M =
1	65	0	0	0	0
3	19	6	20	3	5
6	9	5	11	4	15
25	10	7	0	3	8
3	43	4	6	4	3
0	45	6	1	3	2
3	0	2	5	0	5
24	16	4	0	3	7
8	45	4	0	3	2
13	15	8	2	0	11
9	36	4	1	0	5
Rows and columns are numbered from 1.
The entry in row 2 and column 3? 6
The entry in row 1 and column 1: 1
The entry directly above 25 is 6
The entry just right of 25: 10
The entry at row 3, column 3? 5
The entry at row 1, column 3? 0
The entry in row 1 and column 2? 65
The entry directly below the largest entry? 19
The entry in the bottom-right corner? 5
The top-right entry? 0
The bottom-left entry -> 9
The entry in row 2 and column 1 is 3

grid = [[-234, -414, -366, -332, 73, -517, -150, -230, -872], [-348, 35, -163, -683, 187, -3, -57, -282, -188], [19, -388, -234, -513, 155, -372, -236, -289, -520], [-296, 161, -546, -250, -224, -307, 524, -368, -113], [-341, 28, -153, -656, 153, -42, -42, -265, -215], [-195, -430, -151, -362, -453, -558, -397, -176, -605], [-241, -338, -200, -469, -146, -643, -495, -120, -608], [54, -156, -91, -449, -282, -262, -470, -84, -366], [25, -120, -91, -472, -176, -330, -369, -104, -264], [-182, -347, -499, -93, -152, -261, -501, -238, -479]]
The entry just right of 54 -> -156
Report the largest entry.
A: 524
The entry just left of -289: -236
The minimum is -872
The entry just right of the largest entry is -368
The entry just left of -369 -> -330
Report the entry just right of -558.
A: -397
Report the entry just left of -307.
A: -224
Report the entry just left of the largest entry.
A: -307
Report the entry just right of -289.
A: -520
